Here are some rows, each followed by its group. Groups can overlap.
(-0.53 0.90 0.13 0.94 -0.82 -0.21 0.50 -0.82 0.37 -0.86 1.50 -0.02 0.43 0.10 1.08 0.31
 0.97 -1.78 -0.60 0.51 -1.15 -0.21 0.89 0.39) KI
(0.65 -0.69 1.15 -0.76 -0.61 0.13 -0.65 -0.35 -0.37 1.22 1.07 -1.33 0.18 -1.00 1.82 1.15
 1.30 -1.14 0.19 -1.06 0.18 0.94 1.84 1.52) Vz
(0.08 -0.07 0.88 0.03 -0.97 0.01 -0.22 -0.61 0.17 0.35 1.61 -0.69 0.13 -0.51 1.63 0.94
 1.16 -1.42 0.07 -0.49 -0.66 0.64 1.63 1.02) Vz
(-0.05 0.02 1.27 -0.73 -1.17 -0.89 -1.46 -1.05 0.67 -0.27 0.42 -0.04 -1.35 -0.99 0.43 0.00
 -0.71 0.49 0.95 -0.82 -0.75 1.34 0.41 -0.35) Tk
(1.49 -1.35 1.03 -1.50 0.16 0.33 -0.76 0.49 -1.22 2.07 0.20 -2.16 0.36 -0.92 1.17 1.31
 1.44 -0.47 0.26 -1.29 1.13 1.14 1.78 1.83) Vz
(0.87 -0.63 -1.41 0.46 1.08 1.35 0.67 1.07 -1.12 0.24 -0.83 -0.04 1.34 0.73 -1.88 -0.23
 0.36 0.94 -0.91 1.08 1.32 -1.30 -0.92 -0.32) GE
(-0.47 0.92 0.16 0.91 -1.04 -0.37 0.44 -0.84 0.51 -0.73 1.56 -0.15 0.35 -0.05 1.14 0.49
 0.91 -1.70 -0.52 0.48 -1.08 -0.09 1.03 0.61) KI
(0.51 -0.25 -1.46 0.67 0.92 1.09 1.00 0.76 -0.88 -0.14 -0.48 0.20 1.31 0.71 -1.73 -0.18
 0.40 0.48 -0.97 1.23 0.96 -1.60 -0.75 -0.19) GE
(-0.39 0.77 -1.02 1.34 0.14 0.18 1.27 -0.17 0.01 -0.96 0.47 0.34 1.01 0.83 -0.52 -0.31
 0.77 -0.79 -1.14 1.39 -0.28 -1.21 -0.34 -0.05) TB
(-0.41 0.86 -1.16 1.28 0.22 0.46 1.24 -0.17 -0.16 -0.98 0.40 0.24 1.12 0.78 -0.73 -0.31
 0.63 -0.61 -1.12 1.37 -0.23 -1.11 -0.30 -0.02) TB
(0.26 -2.16 -0.85 -1.00 1.78 1.46 0.16 2.58 0.00 1.82 -2.48 1.97 -0.05 0.27 -0.10 0.00
 -2.02 1.54 0.96 -1.28 1.14 -0.92 -1.69 -1.31) Dr
(1.27 -1.26 1.11 -1.16 -0.17 0.26 -0.76 0.22 -0.81 1.82 0.60 -1.90 0.37 -1.05 1.44 1.33
 1.33 -0.57 0.22 -1.21 0.77 1.21 1.83 1.79) Vz
(-0.86 -0.34 -0.97 -0.23 1.54 0.31 1.01 1.48 0.58 0.39 -1.90 1.78 -0.27 1.14 -0.29 -0.61
 -1.76 0.55 0.15 -0.33 0.22 -0.89 -1.77 -1.18) Dr
(1.14 -0.83 -1.35 0.39 1.15 1.36 0.55 1.22 -1.21 0.46 -0.93 -0.12 1.42 0.41 -1.97 0.01
 0.28 1.07 -0.74 0.97 1.52 -1.32 -0.89 -0.30) GE
(1.84 -1.02 -0.26 -1.78 2.08 0.21 0.67 1.46 -2.61 2.53 -1.44 -3.07 1.26 0.13 -0.79 0.70
 1.90 0.38 -0.93 -0.50 2.70 0.34 0.79 2.39) Vz
(0.05 0.35 -1.33 1.15 0.66 0.74 1.30 0.38 -0.60 -0.61 -0.08 0.19 1.23 0.68 -1.19 -0.38
 0.49 -0.34 -1.11 1.32 0.41 -1.37 -0.65 -0.13) TB
(-0.25 0.70 0.29 0.62 -1.02 -0.12 0.24 -0.98 0.58 -0.45 1.63 -0.24 0.28 -0.22 1.40 0.47
 1.12 -1.66 -0.32 0.08 -1.07 0.20 1.21 0.67) KI
(1.55 -1.19 1.01 -1.70 0.41 0.44 -0.76 0.67 -1.37 2.15 0.14 -2.24 0.39 -1.15 1.01 1.17
 1.49 -0.27 0.30 -1.33 1.29 0.95 1.78 1.98) Vz
(-0.35 0.89 -1.04 1.41 0.19 0.30 1.23 -0.10 -0.14 -1.00 0.52 0.32 1.02 0.86 -0.66 -0.24
 0.63 -0.79 -1.15 1.39 -0.30 -1.15 -0.31 0.09) TB
(-1.61 1.31 0.03 0.25 0.00 -1.11 0.53 -0.36 1.15 -1.10 -0.50 0.93 -1.00 0.65 0.03 -0.92
 -0.93 -0.09 0.32 0.12 -0.99 0.23 -0.98 -0.56) Gi
(-0.48 0.92 -0.98 1.19 -0.08 0.16 1.26 -0.28 -0.04 -0.98 0.72 0.31 0.97 0.81 -0.41 -0.45
 0.59 -0.82 -1.08 1.30 -0.41 -1.08 -0.25 -0.05) TB
(0.02 0.47 -1.35 1.25 0.59 0.68 1.17 0.25 -0.50 -0.64 0.01 0.18 1.21 0.82 -1.10 -0.40
 0.49 -0.23 -1.18 1.49 0.18 -1.40 -0.64 -0.03) TB
(-1.32 1.35 -0.14 0.22 0.11 -1.19 0.57 -0.43 1.13 -1.01 -0.62 0.94 -0.92 0.81 0.00 -0.99
 -1.13 -0.12 0.21 0.11 -0.93 0.21 -0.99 -0.87) Dr
(0.64 -0.43 -1.52 0.67 0.96 1.20 0.85 0.83 -0.96 0.14 -0.46 -0.01 1.37 0.55 -1.60 -0.21
 0.42 0.76 -1.06 1.08 1.12 -1.38 -0.83 -0.13) GE
(-0.73 1.07 -0.02 1.21 -0.89 -0.10 0.64 -0.81 0.48 -0.90 1.43 0.14 0.58 0.19 0.92 -0.02
 0.96 -1.77 -0.61 0.72 -1.00 -0.21 0.67 0.42) KI
(1.09 -1.41 1.51 -1.24 -1.13 -0.07 -2.26 -0.52 -0.15 0.86 0.32 -0.53 -1.07 -1.55 0.34 0.64
 -0.59 1.37 1.42 -1.28 0.22 1.42 0.71 -0.17) Tk
(-0.42 0.75 -1.17 1.39 0.04 0.37 1.33 -0.20 -0.21 -0.94 0.35 0.36 1.09 0.72 -0.68 -0.51
 0.64 -0.62 -1.15 1.47 -0.27 -1.28 -0.35 0.02) TB
(0.97 -0.76 -1.44 0.43 1.12 1.27 0.66 1.17 -1.05 0.37 -0.84 -0.02 1.35 0.41 -1.86 0.10
 0.33 1.07 -0.85 0.82 1.45 -1.44 -0.79 -0.24) GE
(0.83 -1.11 1.48 -1.21 -1.23 -0.21 -2.13 -0.69 0.23 0.44 0.42 -0.29 -1.24 -1.54 0.43 0.53
 -0.75 1.06 1.39 -1.28 0.05 1.43 0.62 -0.27) Tk
(1.53 -1.56 -1.26 -0.02 1.12 1.70 0.11 1.33 -1.45 1.08 -1.02 -0.29 1.20 0.13 -1.93 0.00
 0.12 1.72 -0.57 0.54 1.98 -1.17 -0.83 -0.27) GE
(0.03 -0.37 1.43 -0.80 -1.29 -0.74 -1.72 -1.02 0.49 -0.07 0.46 -0.13 -1.30 -1.02 0.45 0.23
 -0.66 0.67 1.36 -0.96 -0.33 1.40 0.57 -0.26) Tk
(1.79 -1.17 -0.04 -1.96 1.97 0.52 0.35 1.30 -2.41 2.60 -1.28 -3.10 1.37 -0.27 -0.59 0.84
 1.93 0.31 -0.59 -0.75 2.60 0.48 0.90 2.32) Vz
(-1.21 0.25 -0.77 0.04 1.25 -0.16 0.91 0.88 0.59 -0.32 -1.49 1.49 -0.53 1.17 -0.26 -0.91
 -1.43 0.29 0.14 0.04 -0.23 -0.69 -1.65 -0.99) Dr
(1.04 -1.24 1.57 -1.14 -1.18 -0.08 -2.28 -0.52 0.17 0.65 0.29 -0.26 -1.15 -1.49 0.36 0.34
 -0.67 1.35 1.44 -1.38 0.15 1.25 0.72 -0.30) Tk
(0.43 -0.31 1.02 -0.23 -0.87 -0.10 -0.48 -0.41 -0.07 0.68 1.30 -0.86 0.20 -0.90 1.84 1.04
 1.17 -1.39 0.14 -0.76 -0.44 0.88 1.73 1.33) Vz
(0.93 -0.88 -1.45 0.43 1.15 1.39 0.72 0.96 -1.15 0.40 -0.90 -0.04 1.35 0.47 -1.90 -0.12
 0.19 1.11 -0.92 1.10 1.47 -1.39 -0.81 -0.26) GE
(0.14 0.33 -1.43 1.14 0.70 0.75 1.18 0.45 -0.59 -0.58 -0.09 0.18 1.27 0.76 -1.31 -0.25
 0.61 0.04 -1.14 1.40 0.40 -1.49 -0.60 -0.20) GE
(-0.44 0.97 -0.83 1.48 -0.01 0.17 1.19 -0.25 0.11 -1.04 0.65 0.19 1.00 0.61 -0.43 -0.37
 0.72 -0.98 -1.11 1.30 -0.52 -1.04 -0.16 -0.02) TB
(1.35 -1.27 -1.28 -0.09 1.30 1.63 0.19 1.40 -1.47 0.76 -1.16 -0.17 1.42 0.25 -2.01 0.05
 0.18 1.64 -0.76 0.55 1.85 -1.22 -0.83 -0.45) GE
(-0.24 0.56 0.59 0.53 -1.01 -0.16 0.11 -0.86 0.44 -0.32 1.50 -0.35 0.21 -0.28 1.59 0.74
 1.13 -1.75 -0.28 0.03 -0.95 0.26 1.35 0.80) KI
(-1.11 0.35 -0.85 0.03 1.17 -0.14 1.05 1.08 0.67 -0.11 -1.75 1.57 -0.31 1.21 -0.23 -0.73
 -1.44 0.18 0.25 0.02 -0.01 -0.75 -1.63 -1.05) Dr
(-0.54 1.05 -0.10 1.20 -0.77 -0.11 0.75 -0.93 0.38 -0.89 1.53 0.13 0.44 0.25 0.79 0.08
 0.90 -1.82 -0.62 0.75 -0.94 -0.23 0.65 0.42) KI
(1.15 -1.04 -1.40 0.40 1.11 1.58 0.59 1.19 -1.23 0.56 -0.88 -0.05 1.36 0.54 -1.93 0.03
 0.33 1.34 -0.75 0.95 1.63 -1.37 -0.85 -0.26) GE
(-0.08 -0.14 1.39 -0.69 -1.34 -0.74 -1.59 -1.03 0.62 -0.23 0.48 0.10 -1.39 -0.84 0.44 -0.06
 -0.57 0.71 1.07 -0.86 -0.57 1.38 0.47 -0.34) Tk
(-0.62 1.11 -0.65 1.58 -0.33 0.08 1.16 -0.36 0.24 -1.23 0.98 0.37 0.77 0.54 -0.03 -0.29
 0.88 -1.37 -0.99 1.28 -0.68 -0.84 0.08 0.29) TB
(-1.42 1.17 0.03 0.25 -0.04 -1.18 0.38 -0.50 1.05 -1.12 -0.37 0.97 -1.09 0.58 -0.12 -1.00
 -1.19 -0.10 0.35 0.23 -0.99 0.15 -0.86 -0.67) Gi
(0.87 -0.64 -1.31 0.39 1.09 1.29 0.68 1.07 -1.24 0.36 -0.83 -0.03 1.33 0.50 -1.77 -0.10
 0.25 0.92 -0.72 0.91 1.46 -1.51 -0.90 -0.22) GE
(-0.57 -0.86 -0.98 -0.39 1.68 0.77 0.69 1.87 0.20 0.84 -2.24 1.86 -0.20 0.93 -0.33 -0.47
 -1.75 0.96 0.46 -0.58 0.52 -1.01 -1.81 -1.15) Dr
(-0.51 0.49 1.03 -0.37 -1.03 -1.21 -1.09 -0.92 0.85 -0.73 0.37 0.16 -1.38 -0.46 0.25 -0.35
 -0.87 0.20 0.92 -0.61 -0.78 1.03 0.16 -0.32) Tk
(0.82 -0.71 -1.43 0.50 1.25 1.33 0.72 1.09 -1.20 0.19 -0.82 -0.05 1.32 0.56 -1.92 -0.13
 0.23 0.93 -0.82 1.03 1.24 -1.40 -0.87 -0.38) GE
(-0.14 0.38 0.69 0.48 -0.97 -0.22 0.03 -0.78 0.40 -0.12 1.52 -0.55 0.29 -0.29 1.72 0.68
 1.04 -1.61 -0.23 -0.11 -0.90 0.31 1.44 0.86) KI
(-0.92 0.73 0.92 -0.34 -0.95 -1.36 -0.90 -1.14 0.91 -0.88 0.31 0.28 -1.42 -0.37 0.34 -0.63
 -0.81 0.14 0.72 -0.31 -0.98 0.98 0.01 -0.59) Gi
(-0.22 0.91 -1.09 1.45 0.08 0.23 1.35 -0.27 -0.10 -1.08 0.46 0.35 0.99 0.80 -0.44 -0.34
 0.78 -0.76 -1.26 1.29 -0.36 -1.06 -0.21 -0.06) TB
(1.83 -1.26 0.40 -1.92 1.52 0.44 -0.18 1.31 -2.18 2.66 -0.88 -2.99 0.83 -0.50 0.13 1.14
 1.66 0.30 -0.28 -1.09 2.44 0.96 1.27 2.32) Vz
(1.29 -0.97 1.11 -1.22 -0.13 0.28 -0.79 0.20 -0.71 1.86 0.58 -1.93 0.36 -1.10 1.34 1.50
 1.47 -0.66 0.20 -1.26 0.75 1.05 1.97 1.79) Vz
(0.03 0.33 0.73 0.18 -1.06 -0.06 -0.11 -0.64 0.41 0.14 1.69 -0.57 0.14 -0.56 1.67 0.79
 1.06 -1.61 0.01 -0.24 -0.70 0.52 1.55 0.96) Vz
(-0.38 1.07 -0.85 1.49 0.00 0.19 1.18 -0.27 0.11 -1.02 0.55 0.16 0.95 0.83 -0.43 -0.25
 0.60 -0.91 -1.27 1.37 -0.57 -1.11 -0.04 -0.10) TB
(0.86 -0.75 1.07 -0.95 -0.49 0.22 -0.68 -0.12 -0.49 1.31 0.95 -1.59 0.20 -0.91 1.59 1.15
 1.39 -0.88 0.30 -1.06 0.22 1.05 1.84 1.42) Vz
(-1.23 0.15 -0.85 0.02 1.32 -0.13 0.93 1.00 0.67 -0.24 -1.49 1.62 -0.40 1.17 -0.29 -0.86
 -1.43 0.28 0.04 -0.08 -0.10 -0.81 -1.67 -1.08) Dr
(-1.40 0.85 -0.62 0.38 0.93 -0.60 1.02 0.48 1.01 -0.49 -1.40 1.40 -0.59 1.00 -0.35 -0.96
 -1.31 0.00 0.20 0.02 -0.47 -0.39 -1.54 -0.88) Dr
(-0.49 1.07 -0.22 1.36 -0.83 -0.14 0.75 -0.82 0.45 -0.98 1.41 0.10 0.60 0.37 0.68 0.19
 0.94 -1.59 -0.71 0.62 -1.05 -0.44 0.56 0.17) KI
(0.43 -0.27 0.95 -0.21 -0.85 -0.06 -0.40 -0.54 0.07 0.54 1.46 -1.02 0.13 -0.87 1.76 1.13
 1.15 -1.43 0.10 -0.63 -0.45 0.82 1.80 1.25) Vz
(-1.33 1.27 -0.34 0.30 0.27 -0.75 0.85 -0.03 0.93 -0.94 -0.93 1.03 -0.85 0.98 -0.20 -0.99
 -1.22 -0.09 0.19 0.12 -0.69 -0.21 -1.21 -0.85) Dr
(1.99 -1.46 0.59 -1.88 1.23 0.51 -0.19 1.10 -2.04 2.59 -0.76 -2.84 0.83 -0.85 0.20 1.22
 1.56 0.12 -0.20 -1.14 2.11 0.85 1.34 2.17) Vz
(1.75 -1.40 0.71 -1.79 1.11 0.45 -0.48 0.92 -1.96 2.64 -0.48 -2.70 0.74 -0.76 0.42 1.15
 1.58 0.07 -0.01 -1.14 2.03 0.75 1.48 2.25) Vz
(-0.91 -0.12 -0.84 -0.11 1.58 0.14 0.96 1.45 0.35 0.23 -1.87 1.77 -0.31 1.12 -0.32 -0.64
 -1.59 0.57 0.29 -0.33 0.20 -0.81 -1.79 -1.06) Dr
(0.98 -1.24 1.52 -1.11 -1.23 -0.03 -2.33 -0.43 0.09 0.74 0.39 -0.28 -1.15 -1.54 0.39 0.51
 -0.42 1.29 1.35 -1.35 0.19 1.34 0.68 -0.19) Tk
(-1.37 1.10 -0.45 0.31 0.68 -0.63 0.95 0.33 0.86 -0.82 -0.99 1.28 -0.69 1.00 -0.17 -0.98
 -1.15 -0.13 -0.01 0.07 -0.76 -0.21 -1.32 -0.88) Dr
(0.83 -0.40 -1.46 0.83 1.04 1.20 0.94 0.76 -1.06 0.04 -0.68 0.08 1.31 0.74 -1.67 -0.31
 0.27 0.84 -1.02 1.06 1.10 -1.36 -0.81 -0.28) GE
(1.69 -0.90 -0.35 -1.83 2.27 0.54 0.77 1.54 -2.63 2.43 -1.45 -3.13 1.36 -0.02 -0.94 0.75
 1.92 0.27 -0.83 -0.45 2.83 0.27 0.67 2.40) Vz
(-1.24 1.51 0.14 0.15 0.00 -1.19 0.38 -0.59 1.12 -1.09 -0.46 0.74 -1.06 0.52 0.10 -1.04
 -1.03 -0.31 0.28 0.22 -1.04 0.16 -0.83 -0.67) Gi
(-1.23 1.29 0.52 -0.02 -0.72 -1.37 -0.21 -0.95 0.99 -1.06 -0.13 0.63 -1.24 0.34 0.28 -0.64
 -0.85 -0.22 0.43 -0.11 -1.04 0.57 -0.42 -0.60) Gi
(0.81 -0.53 -1.40 0.72 1.04 1.24 0.82 0.95 -1.21 0.16 -0.64 0.07 1.31 0.50 -1.75 -0.25
 0.38 0.85 -0.95 0.98 1.26 -1.50 -0.86 -0.10) GE
(-1.53 1.38 -0.03 0.12 -0.03 -1.30 0.49 -0.37 0.96 -1.05 -0.57 0.89 -0.98 0.76 -0.02 -1.02
 -1.17 -0.32 0.18 0.28 -1.00 0.06 -0.94 -0.62) Gi
(0.01 -0.12 1.46 -0.71 -1.19 -0.80 -1.65 -1.10 0.53 -0.18 0.53 -0.08 -1.33 -1.07 0.43 0.04
 -0.77 0.53 1.12 -0.84 -0.62 1.32 0.42 -0.40) Tk
(-0.49 0.94 0.00 1.12 -0.95 -0.16 0.41 -0.93 0.61 -0.75 1.53 -0.05 0.47 0.18 1.08 0.34
 0.99 -1.59 -0.48 0.56 -1.03 -0.21 0.90 0.56) KI
(-0.22 0.70 -1.23 1.36 0.33 0.42 1.26 0.22 -0.30 -0.80 0.19 0.11 1.12 0.77 -0.96 -0.38
 0.62 -0.41 -1.10 1.31 0.05 -1.27 -0.48 -0.12) TB
(-1.51 0.87 -0.62 0.20 0.85 -0.62 1.03 0.27 0.84 -0.74 -1.19 1.18 -0.65 0.99 -0.16 -0.94
 -1.29 0.08 0.07 0.10 -0.55 -0.44 -1.37 -0.79) Dr
(0.53 -0.78 1.47 -0.97 -1.21 -0.47 -1.94 -0.77 0.28 0.14 0.43 -0.17 -1.22 -1.21 0.33 0.27
 -0.72 1.04 1.30 -1.14 -0.23 1.43 0.59 -0.30) Tk
(1.46 -1.26 1.01 -1.41 0.19 0.39 -0.71 0.52 -1.29 2.11 0.19 -2.23 0.48 -1.01 1.07 1.38
 1.50 -0.42 0.17 -1.26 1.20 0.98 1.85 1.91) Vz
(-0.47 0.28 1.13 -0.41 -1.11 -0.95 -1.18 -0.95 0.71 -0.55 0.42 0.10 -1.40 -0.53 0.48 -0.30
 -0.63 0.25 1.14 -0.67 -0.89 1.28 0.29 -0.33) Tk
(0.61 -0.88 1.45 -0.96 -1.23 -0.39 -1.97 -0.70 0.27 0.36 0.44 -0.30 -1.27 -1.36 0.46 0.19
 -0.56 0.96 1.27 -1.13 -0.18 1.32 0.67 -0.38) Tk
(-0.49 0.46 1.16 -0.37 -1.02 -0.93 -1.23 -1.06 0.75 -0.61 0.40 0.17 -1.43 -0.76 0.46 -0.23
 -0.77 0.28 0.87 -0.57 -0.76 1.06 0.26 -0.42) Tk
(1.36 -1.16 -1.26 -0.04 1.26 1.62 0.30 1.29 -1.25 0.66 -1.02 -0.21 1.29 0.19 -1.98 -0.05
 0.10 1.42 -0.60 0.74 1.69 -1.40 -0.84 -0.26) GE
(1.68 -1.51 -1.20 -0.13 1.30 1.68 0.13 1.39 -1.44 0.99 -1.18 -0.07 1.37 0.08 -2.03 0.08
 0.10 1.72 -0.62 0.59 1.99 -1.17 -0.72 -0.28) GE
(0.26 -0.08 0.94 -0.12 -0.68 -0.15 -0.40 -0.45 0.01 0.57 1.35 -1.07 0.10 -1.01 1.84 1.10
 1.21 -1.41 0.20 -0.66 -0.38 0.74 1.74 1.22) Vz
(-0.67 -0.52 -0.99 -0.39 1.61 0.52 0.79 1.60 0.39 0.68 -2.10 1.78 -0.31 0.93 -0.47 -0.49
 -1.84 0.76 0.43 -0.52 0.50 -0.90 -1.87 -1.24) Dr
(-0.78 1.05 -0.44 1.41 -0.62 -0.17 0.92 -0.75 0.38 -1.09 1.18 0.13 0.77 0.44 0.31 -0.08
 0.81 -1.29 -0.93 1.02 -0.97 -0.59 0.30 0.26) KI
Which 5 groups are nearest to each row below, nearest first, going by the average distance to the group's rows?
(-1.22 0.21 -0.84 0.03 1.30 -0.18 0.99 1.16 0.60 -0.12 -1.66 1.49 -0.40 1.25 -0.31 -0.79
 -1.41 0.42 0.19 -0.02 -0.09 -0.66 -1.69 -1.00) >> Dr Gi TB GE KI
(-0.71 1.15 -0.45 1.43 -0.43 0.05 0.99 -0.65 0.31 -1.10 1.14 0.21 0.78 0.58 0.31 -0.05
 0.93 -1.44 -0.85 1.08 -0.95 -0.60 0.23 0.32) >> KI TB Gi Dr GE
(1.90 -1.33 0.00 -2.07 1.79 0.43 0.26 1.52 -2.24 2.61 -1.14 -3.08 1.09 -0.28 -0.48 1.03
 1.67 0.27 -0.46 -0.93 2.60 0.47 1.00 2.40) >> Vz GE Tk TB KI
Which 5 groups are nearest to each row below, nearest first, going by the distance to the centre of the group?
(-0.28 0.07 1.26 -0.42 -1.18 -0.90 -1.30 -0.87 0.76 -0.42 0.39 0.12 -1.52 -0.76 0.45 -0.14
 -0.70 0.43 1.07 -0.49 -0.89 1.12 0.23 -0.39) >> Tk Gi KI Dr Vz
(-0.60 1.04 -0.65 1.41 -0.22 -0.03 1.07 -0.45 0.24 -1.05 0.93 0.39 0.82 0.69 -0.01 -0.10
 0.84 -1.20 -1.01 1.28 -0.72 -0.93 0.03 0.25) >> TB KI Gi Dr GE
(-1.32 1.42 0.37 0.11 -0.45 -1.29 0.12 -0.76 1.10 -1.17 -0.20 0.79 -1.26 0.31 0.27 -0.75
 -0.78 -0.21 0.38 0.03 -1.22 0.41 -0.58 -0.59) >> Gi Dr KI Tk TB
(-0.33 0.83 -1.08 1.21 0.24 0.33 1.17 0.02 -0.05 -0.90 0.35 0.29 1.10 0.81 -0.68 -0.31
 0.56 -0.54 -1.18 1.43 -0.19 -1.34 -0.36 -0.11) >> TB KI GE Dr Gi
(-0.58 1.06 -0.45 1.28 -0.59 -0.11 0.91 -0.76 0.35 -1.00 1.13 0.14 0.62 0.38 0.40 -0.05
 0.93 -1.37 -0.93 1.11 -0.96 -0.62 0.43 0.17) >> KI TB Gi Dr GE
(-0.87 -0.14 -0.92 -0.05 1.49 0.28 0.89 1.37 0.52 0.01 -1.82 1.68 -0.39 1.13 -0.18 -0.78
 -1.76 0.57 0.17 -0.19 0.09 -0.71 -1.72 -1.05) >> Dr Gi GE TB Tk
(0.96 -0.84 -1.41 0.44 1.05 1.44 0.69 1.10 -1.20 0.40 -0.80 -0.07 1.37 0.48 -1.67 -0.27
 0.33 0.86 -0.93 1.15 1.46 -1.40 -0.80 -0.23) >> GE TB Dr Vz KI
(-0.63 1.04 -0.80 1.47 -0.17 0.09 1.32 -0.55 0.28 -1.16 0.82 0.33 0.81 0.65 -0.09 -0.26
 0.75 -1.08 -1.11 1.31 -0.70 -0.95 0.00 -0.01) >> TB KI Gi Dr GE
(0.45 -0.41 -1.50 0.72 1.12 1.08 0.96 0.70 -0.95 -0.09 -0.61 0.02 1.36 0.77 -1.72 -0.18
 0.42 0.64 -0.94 1.16 1.03 -1.39 -0.78 -0.25) >> GE TB Dr KI Gi
(0.55 -0.42 -1.45 0.57 1.01 1.03 0.91 0.76 -1.04 -0.05 -0.53 0.08 1.27 0.58 -1.72 -0.22
 0.36 0.60 -1.15 1.24 1.10 -1.43 -0.82 -0.21) >> GE TB Dr KI Gi
(0.65 -0.88 1.43 -1.09 -1.19 -0.20 -2.02 -0.59 0.17 0.46 0.49 -0.21 -1.24 -1.46 0.39 0.36
 -0.62 1.27 1.27 -1.21 -0.09 1.44 0.64 -0.29) >> Tk Vz Gi KI Dr
(-1.35 1.36 0.42 0.08 -0.59 -1.30 -0.14 -0.78 1.10 -1.10 0.09 0.63 -1.23 0.27 0.23 -0.73
 -1.02 -0.18 0.52 -0.13 -1.11 0.57 -0.54 -0.55) >> Gi Tk Dr KI TB
Which 4 groups are nearest to each row below, nearest first, going by the average distance to the group's rows?
(0.00 0.21 0.76 0.30 -1.13 -0.15 -0.05 -0.77 0.30 0.03 1.57 -0.60 0.26 -0.52 1.79 0.87
 1.08 -1.56 0.02 -0.28 -0.77 0.49 1.53 0.94) >> KI Vz Tk TB
(-1.11 1.15 0.58 -0.06 -0.68 -1.42 -0.32 -0.93 1.07 -1.10 -0.03 0.57 -1.31 0.20 0.31 -0.60
 -0.98 -0.03 0.43 -0.15 -1.12 0.65 -0.32 -0.74) >> Gi Tk KI Dr
(-0.63 1.19 -0.75 1.44 -0.31 0.10 1.10 -0.65 0.24 -1.18 0.96 0.24 0.86 0.54 -0.12 -0.06
 0.75 -1.16 -0.96 1.47 -0.77 -0.85 0.11 0.03) >> TB KI Gi GE
(-0.27 0.76 0.37 0.76 -0.79 -0.28 0.24 -0.77 0.51 -0.45 1.62 -0.25 0.34 -0.23 1.47 0.44
 1.11 -1.75 -0.18 0.34 -1.03 0.05 1.19 0.67) >> KI TB Gi Tk
(-1.39 0.96 -0.50 0.10 0.79 -0.65 0.92 0.36 0.83 -0.73 -1.28 1.21 -0.66 1.20 -0.12 -0.95
 -1.39 -0.04 0.20 0.21 -0.63 -0.39 -1.41 -0.95) >> Dr Gi TB KI
Which 4 groups are nearest to each row below, nearest first, going by the distance to the centre of the group?
(0.43 -0.23 0.99 -0.26 -0.82 -0.05 -0.51 -0.35 -0.10 0.72 1.34 -0.97 0.15 -0.98 1.91 0.99
 1.38 -1.08 0.10 -0.81 -0.23 0.93 1.79 1.06) >> Vz KI Tk Gi
(-1.45 1.25 0.07 0.07 -0.17 -1.30 0.23 -0.56 1.15 -1.13 -0.23 0.80 -1.16 0.60 -0.01 -1.01
 -0.92 -0.36 0.30 0.03 -1.04 0.37 -0.79 -0.65) >> Gi Dr KI TB
(-0.59 0.95 -0.12 1.05 -0.77 0.04 0.67 -0.73 0.46 -0.89 1.43 0.12 0.49 0.21 0.82 0.21
 1.01 -1.74 -0.89 0.77 -1.15 -0.34 0.68 0.36) >> KI TB Gi Tk
(0.11 -0.29 1.43 -0.82 -1.33 -0.68 -1.69 -0.94 0.57 0.03 0.45 -0.07 -1.37 -1.12 0.45 0.09
 -0.63 0.79 1.19 -1.02 -0.44 1.39 0.58 -0.21) >> Tk Gi KI Vz
(-0.48 1.09 -0.74 1.55 -0.34 -0.03 1.03 -0.60 0.32 -1.11 0.99 0.33 0.80 0.68 0.07 -0.30
 0.74 -1.12 -0.89 1.07 -0.85 -0.83 0.10 0.23) >> TB KI Gi Dr
Group Vz spreads out most along one direction. Which 3 other groups' directions of most spread are closest to that one, closest first?
TB GE Dr
Group TB spreads out most along one direction. Which 3 other groups' directions of most spread are closest to that one, closest first?
Vz Dr GE
Which 5 groups are nearest to each row below, nearest first, going by the distance to the group's nearest row?
(-1.13 1.02 0.74 -0.16 -0.73 -1.13 -0.49 -1.05 1.05 -1.04 0.06 0.37 -1.31 -0.10 0.27 -0.64
 -1.03 -0.01 0.53 -0.18 -1.13 0.81 -0.26 -0.66) >> Gi Tk Dr KI Vz
(-0.46 1.02 -0.93 1.39 0.06 0.15 1.20 -0.39 0.06 -1.10 0.70 0.19 0.91 0.71 -0.28 -0.31
 0.78 -0.86 -1.23 1.21 -0.56 -0.95 -0.22 -0.06) >> TB KI GE Dr Gi
(0.91 -1.31 1.48 -1.18 -1.20 -0.14 -2.29 -0.58 -0.10 0.64 0.42 -0.31 -1.18 -1.56 0.41 0.42
 -0.53 1.33 1.35 -1.18 0.10 1.45 0.74 -0.30) >> Tk Gi Vz KI Dr
(-1.46 1.32 -0.11 0.14 0.23 -1.40 0.56 -0.16 1.05 -1.11 -0.57 0.87 -0.98 0.75 -0.19 -0.98
 -0.99 -0.11 0.21 0.17 -1.00 0.13 -1.04 -0.80) >> Dr Gi Tk TB KI
(1.95 -1.38 0.61 -2.05 1.08 0.64 -0.47 1.18 -1.90 2.62 -0.67 -2.80 0.72 -0.91 0.45 1.23
 1.61 0.15 -0.01 -1.06 2.11 0.94 1.42 2.34) >> Vz Tk GE KI TB
(-0.67 0.96 -0.30 1.24 -0.73 -0.07 0.81 -0.77 0.45 -0.95 1.34 0.23 0.58 0.34 0.73 0.13
 0.86 -1.51 -0.85 0.75 -1.15 -0.45 0.57 0.34) >> KI TB Vz Gi GE
